(in the rows, 128 means zero)
The rows below come in pairs that one turn or mirror swaps. Which row does each named row swap with?
The rows were stretched afterwards, more along some directions than others.
vid: [129 132 104 134 100 117 151 104 104 134 157 101 126 108 125 145  82 122
 141 123 117]
fevir: [128 111 112 115 119 101 142  85 107 134 170 142 119 165 113 139 106 151
 126 121 126]
tob: [169 114 110 120 156  90 109 133  79 104 123 110  97 148  98 104  99 137
 169 151 137]
Romu: [114 126 150 163 125 115 138 112 130 144 163 129 119 134 124 152 109 141
  84 121 110]
tose: [151 120 113 116 138  91 114 139  91  94 124 112 104 125 106  98 112 144
 153 152 143]
Nifir: [144 140  99  97 108 134 120 115 125 125 126 108  93 163 149 162 104 127
 138 110 130]
zan: [128  81  95 135 119 121 148 126  99 130 130 154 117 119 161 154 140 170
  75 126  92]
Parod: [109  99  89 122  92 131 149 123 115 125 124 158 126 132 179 155 140 155
  83 127  90]
zos: [133 138 110 119 110 131 137  99 143 150 149 123 102 144 146 171  98 129
 104 110 114]
lomo: [126 131 107 144 112 104 124 128 102 124 122 104 137  94 130 128 100 130
 146 127 133]
Gafuf: [155 110 130 130 152  93 110 141 101  98 147 119  95 128 114 104 107 148
 160 155 138]
saned: [110 144  81 119 113 139 137 116 137 137 144 121  99 141 149 175 106 138
 102 117 118]
beb: [141 114 118 103 117 116 135  88 117 135 152 126 103 179 103 159  95 142
 118 114 105]
Somap: [120 153  85 104 105 131 123 119 142 128 124 115 116 137 151 166 116 128
 126 126 132]
Nurut: [123 124 119 102 106 112 134 104 116 119 178 141 122 158 120 161 103 155
 132 130 120]
kasu: [172 108 111 120 152  82 115 144  86 102 119 120  88 136 124 115 114 135
 163 157 137]
rige: [115 100 107 152 111 139 163 119 113 148 141 140 132 111 156 145 137 167
  63 118  88]
Kug: [134 146 118 121 111 139 132 105 132 148 170 118  97 155 144 168 105 127
 124 114 116]
sofi: [171 116 121 121 142  95 114 142  93  93 108 117  94 139 109 103 103 137
 160 148 139]
rek: [119 102  72 123 106 118 138 137 109 120 100 150 135 124 156 136 150 161
  91 145 113]
Bazad: [160 122 113 117 156  93 104 148  89 101 139 108 106 121 104 103  95 146
 168 171 147]
gorap: [120 129  89 134 106 103 136 120 101 128 140 101 132  88 137 134 109 142
 145 125 136]
moze: [130 137 117 137 101 112 133 115 115 117 128 105 131  98 127 127 101 134
 151 112 138]
subup: [122 129 110 125  98  94 131 123 120 117 133 121 127  99 153 129 106 131
 151 120 135]
ribut: [138 144 101 133 101 103 146 111 101 135 131 107 124 109 120 129 101 122
 150 112 147]
gona: [125 127 102  84 103 100 132  98 101 130 147 127 118 180 130 134  98 141
 109 124 111]
Guko: [139 147  93  84 115 129 139 105 127 140 133 110  96 167 151 158  96 123
 119 105 120]
Rak: [161 112 116 124 150  84 101 143  93 100 126 112 105 129 101  97 100 139
 166 166 142]
Femo: [108 122 153 161 120 124 125 146 130 119 168 137 132 110 127 162 111 154
 101 149 127]
sas: [114 106 146 153 112 129 128 127 126 132 138 124 133 122 122 155 107 142
  84 130 109]
nen: [119 102  87 138  91 125 153 127 104 148 134 156 128 123 165 145 141 160
  77 128  95]
vop: [166 111 120 132 142 102 131 137  87 112 134 114  94 135 112 123  89 122
 145 156 121]
ker: [116  96  79 146 101 131 162 123 101 149 142 157 129 120 160 157 137 172
  83 125  80]
Zab: [142 133 120 122 111 143 164  78 130 146 172 136  97 153 138 172 108 134
 106  92  95]
pifi: [133  89 110 130 113 127 145 110 107 135 140 147 125 138 146 132 129 160
  83 129 101]
gaz: [135 122 128 142 122  98 130 124 110 118 141 121 137  91 133 125 108 132
 162 129 144]
pibor: [120 136 107 126  94 110 141 114 118 118 135 113 130  99 136 138  97 130
 142 114 129]
Rimo: [135 125 125 135 113  94 119 121 116 116 133 113 133 103 128 122 101 124
 165 131 140]
robu: [168 123 134 132 132 106 121 140  86 110 137 116 102 128 111 109 107 135
 152 162 124]
vabu: [117 127 148 141 115 114 111 142 129 126 152 130 123 120 143 149 100 137
 103 162 116]
rig: [130 146 116 114 124 143 118 129 124 132 153 104 104 150 148 163  93 122
 138 123 131]
Bup: [126 133  98 119 130 136 135  99 126 141 166 107  98 136 135 176 101 144
 113 100 124]
bag: [159 115 129 131 148 102 119 140  97  95 133 117  95 131 106 112 101 139
 150 150 135]
voze: [122  91  84 157  97 131 156 125 109 140 117 152 123 113 161 155 148 173
  74 117  90]
Bet: [115 124  90 130 102 139 150 133 111 135 128 128 124 111 149 143 113 148
  67 125 112]
Nodo: [129 140 114 131 105  95 133 120 121 116 122 116 120  97 132 131 111 126
 147 116 140]
Som: [129 124 106  98 103 108 130 110 117 126 153 142 127 155 128 154 106 151
 135 143 110]
ruro: [114 124 152 153 133 123 110 149 126 115 150 121 139 117 117 139 106 141
 122 155 147]

beb pairs with sas
Bet pairs with Zab
gaz pairs with Bazad
ruro pairs with Som
Somap pairs with rek

